Each row is where one point has got to under a steady rotation. How many ticks took it there?
The counts run from 0 to 117.
[ -5 -17  -2   1   4 -23   8   4  -6  15   8   6   9   9   4  -8  -3  -6
   1  -2  -1  -8   5  -3   3  16   0  -1  19  15  13   0  -4 -19   2  14] => 29
[-13  -7   9  26  -9 -22   1  12   1  -3  -7  -4  -7  -7   8  -7   7  -6
  -7 -10   0   6   9  12  -4   6   7  -9   7 -16  12  -7   1  -6  -6  -5] => 47
[  4   7   2  18   9   3   3   5  -5   8   1  26  -1   2   8  -9  13   2
  -5 -14  -1 -11   0  -2  10  -2   3   0  11   3  -7  -2   8 -16  13 -20] => 33
[  3   1   6   8   4   0  12   6   7  14   1  27   3  -4  -4 -18   9   0
  -5 -12   7  -4  14 -12   3 -10   0   6   3  -8  -6  -8   9 -14   9 -10] => 111
[  0 -16   0   7   1 -11  -5   1   5  17   6  -8 -13  -5   8 -10  -8  -1
  14  22   5  -5  -8   7  -5  -8   4  -3  18   2   5  -8  -4 -16  -9 -16] => 38
[  9   2   4  10  -9  -9   9   3  17  12   1   4   0 -16   8  -7   4   4
   1 -17  -1  -5   8 -13   1  -6   2   2  -2   2  11 -16  -1 -20  -9  -9] => 113
[ 12 -10  14   3  -1 -13   2  27  13  13  -7   4  10  -4 -11 -14   6 -13
  -5   3  -1  -2  -8 -14  -2  -2   5   9   1   2   8  -9  11   1   1 -10] => 25
[ 11  -6  15   1  -1 -11   0  23  11  11 -12  10   8   9 -11 -12   6  -4
  -5   6   7   1  -3  -5   0 -12   6  10   3  -7  -1  -2  20   2   8 -12] => 24
[ 14  -3   8  10  -5  -5  -9   0  -2   3 -14  -7  13   8   0   8   5  -6
   0   9  10  -7   3  -1   7 -13   3 -19  -6  20   1 -18   4  -7  19   1] => 14
[ -1 -11   0   9  17 -10  -9  -1   2  -2  -3   0  16  -4 -19  -2  -7   2
  -7   6   5   5  -5  14  -4  16   0 -18  -1  -6  22 -16   8  -1  -4  -2] => 3
[  7  -3  19  13  -2  -7 -13   8   0  -3 -20  -9  12  -3  -5   6   7   0
  -8  11  20   3   6 -13   2   1   7  -3   3  12  -9 -17  -6 -10   8  -1] => 92
[  3 -13   0   5  -4  -9  -7 -14   1   3 -13  -7  10  -3 -19   1  -7   2
   9  -8   0  -2   7  -3  19  -1  -6  -8 -12  -7  18  -6  -6 -17 -11  13] => 71
[  3  -7   3 -14   0   6   6  -5   8   7  -7   8   9  10  -9   7   9  17
 -25  -7   5  -2   1  -2   1 -12   4   8  -6  11   5  -5 -10 -23   4   0] => 10
[  7 -11  18  12   3   4  -8   8   3   5 -17  -3  11   0 -10   1  12  -6
  -5  17  22  -7  -2 -13  15  -3   1   4   1   8  -7 -12  -4 -11   6   4] => 93
[ 10  -7   1   3  -9 -10  -6   7   1   3 -11  -8   7   3   3   9   7  -1
  -9   3   9  -3   6  -1  -6 -10   8 -21  -4  24   6 -15   2 -10  16  -5] => 13
[  2 -11  -5  -4  -7  -8  -5   3   7  13  -7   0   4   5  -3   6  11   9
 -20  -2   5  -2   2   2 -12  -5   4 -17  -5  24  10  -6   2 -17  11  -8] => 12
[  9  -2   6  -8   6  13   7   3  10 -12 -13  -2   0   9 -11  13  -9   4
 -13   3   4   4 -22  -3   6  -3   8 -13   0   2  16 -23   3  -8   1 -12] => 79
[ -7  -4  -3   1  -1   3  11   9   6  -1   6   1  11   1   5   6 -11  10
  -3  11   4  -1  -8 -12  21  -7   6  11  -1  20   9  -5  -5 -19   9  12] => 96
[  9  -9   1   4   1 -20   4  11 -12   0   4  -2   9  10   2  -3 -11  -5
   4  10   3   4 -16 -11   2  -4  -5  15  19   0  19 -19 -11  -1  -7  -1] => 105
[  4   0   3  -7  10  15   6  11   7 -10  -9   3  -4  -2 -10  10  -8   1
 -17  -8  -4   3 -22  -4   3  -3  16 -12  -2  10  13 -11   3  -6  -2 -19] => 78
[-18  -5   0  -8  -5  -8   5   7  -6 -12   0  -1   2   6 -11 -10 -11   3
 -17  -4  -6  26  -5   3  -4 -12   8 -18   6   2 -12   2  -4  -7   2  -1] => 65
[  4   5  -3  -3  -1 -10  -9  -2  -2  -3  -8   9  12   4 -16  11   6  21
 -23  -9  -6  10   0   5  -8 -11  -3  11  -1  -1  15 -13  -5 -15   7  -1] => 88
[  2  -9   8  14   1   4   5   8   3 -10   8   5  17 -16   2   0  -6 -15
   1  -2  -8  -5 -12  16  12 -11  -6 -11   0  -5  -1  -6  -1  -4 -29 -13] => 60
[  0 -13  10  11   5  10  -1  11   6  11  -4   2  14  -8  -7  -1   9  -8
  -5  19  14  -8  -6 -10  16   1  -2   8   0  19  -2  -2  -9 -13   4   5] => 94
[ 20  -5   8  14  -3  -6  -5  18  -2   6  -8   8   7  14   3   0   9  -9
   2   4   0  -8 -11   4   8 -18  -3   8   1  -9   7  -9  14   6   9 -13] => 102
[ -2  -9   0   2  -3   1  -7   4   2   5  -6   6   2 -10 -25 -17   4 -10
  -9  -8  -4   9   4  -3  11  -8   1 -16 -17  -6   0  -3   4  -6   5  -8] => 68
[ -9  -9  19  22  -9 -10  -7   0  -6 -10  -7 -11  -2   8   7 -15   6 -11
  -1  -4   8  -6  10   1  12  -2  10   1   6 -18  -7  -6 -14  -4  -9   2] => 49
[  0 -18  -2   6   3  -9 -10 -10  -4   7 -14  -1   8  -1 -13   3 -10   5
   7  -6   1  -7   6   9  16   8  -3 -12  -4  -3  13  10  -1 -21 -13  11] => 72
[  3 -11   2   0   9 -21   5   0 -15   5   3   6   8  14  -3  -7  -8   0
   2  10  10   1  -8  -7   1  -2  -9  11  26  -4  16 -13  -8  -3  -3   9] => 106
[  3   2   0  20   4   2  -5   7  -6  -1   2   1  18 -13  -1   7  -7  -5
   4  15  -7  -1 -19   2  25  -8  -7   5  -1  24   8  -4  -3  -8   4   1] => 17
[  5  -4   3  22   5   6  -8  11  -4   7   0   0  18  -4  -3   0   4 -15
   5  18   1  -9 -15   7  20  -5  -5  -6   0  22   3  -2   3  -7   9  -2] => 16
[ -8 -11   5  -2   6   2   4   3  -4   5   3  16  -2   2  -2  -9  -6 -11
   7  25  -9  -8  10   7   5 -25   7  12  21  -5 -10  -3   1  -7   5   5] => 41
[-15  -6   2  -2   6   2   8  11  -4   6   8  23  -5 -10  -2  -8  -2 -14
  -1  15 -20  -5   8   3   3 -17   9  11  14  -4  -2   1   0  -6   4  -1] => 42
[-13 -22   7   9   2   5  -1   6 -14   0   8  -1  -4  -2  -3 -20  -3  -9
  -6  -3   2 -12   2  -8  14   2  14  10  -1   0  -2   8 -20 -10 -13 -10] => 51
[ -1  -6   8  14  12 -14 -11   0   1  -6  -2 -13  23  -6 -13  -2  -8   9
  -6   5   4  12  -1  13  -7  16   8 -14   6  -5  12 -15   7  -2  -4   2] => 4
[-10 -22 -10  -7   6   0  10  -4 -11  -4   8  11 -10   3  -2  -3 -11   9
  -6  -3   4 -14  16  -2  -4  -7   5 -21  -4   1  14   0   7 -11   1 -19] => 55
[ -9   2   5   3   8 -15  10  10 -10   0   8  14  12   2   0 -11  -6   8
  -1  -1   2  11  17 -17  -1  -4  17   8  17   3 -11  -9   4 -11  12  -3] => 109
[-12  -7  16  28 -12 -21  -4   8  -6 -10  -7 -10  -2   0   8 -11   1  -3
  -5  -8   2   3  11   4   2   4  15  -3   6 -15   2 -12  -5  -6  -6  -1] => 48
[ -3   8   8   4   7  -5   9   5  -2   2   1  22   7   2  -4 -11   2   6
   0  -7   6   3  18 -20   2 -11   8  11   9  -6 -13 -11   8  -8  14  -7] => 110
[  2  -4   1  -2  12  20   5  12   2  -2 -14  15  -1   0 -13  12  -2  -1
 -16 -10  -3  -1 -18   2   9   0  14  -7   0   9   2   5   5  -6   1 -20] => 77
[-10  -1  -5   3   4 -18   0  18  -1  -2  -4   7   5   4  -3   4  -9  23
  -6   8   3  18 -11   1  -3  -8   7   8  12   5  10  10  17  -8  10 -10] => 21
[  5 -16   2  -2   8   0  -2   1  16   5  -1  -6   8  10  -9  -7  -5  -4
  -2  17   8   1 -16  17   1   8   3 -26   0  -4  11 -16  10  -7   5  -3] => 81
[ -5 -13  -7   3   4  -9   6   2  -8  -9   9   6  -2  -6   5   0 -12   7
   0  -6   2  -7  19   1  -5 -14  11 -27  -6   3   8  -5  11  -6  -1 -21] => 56
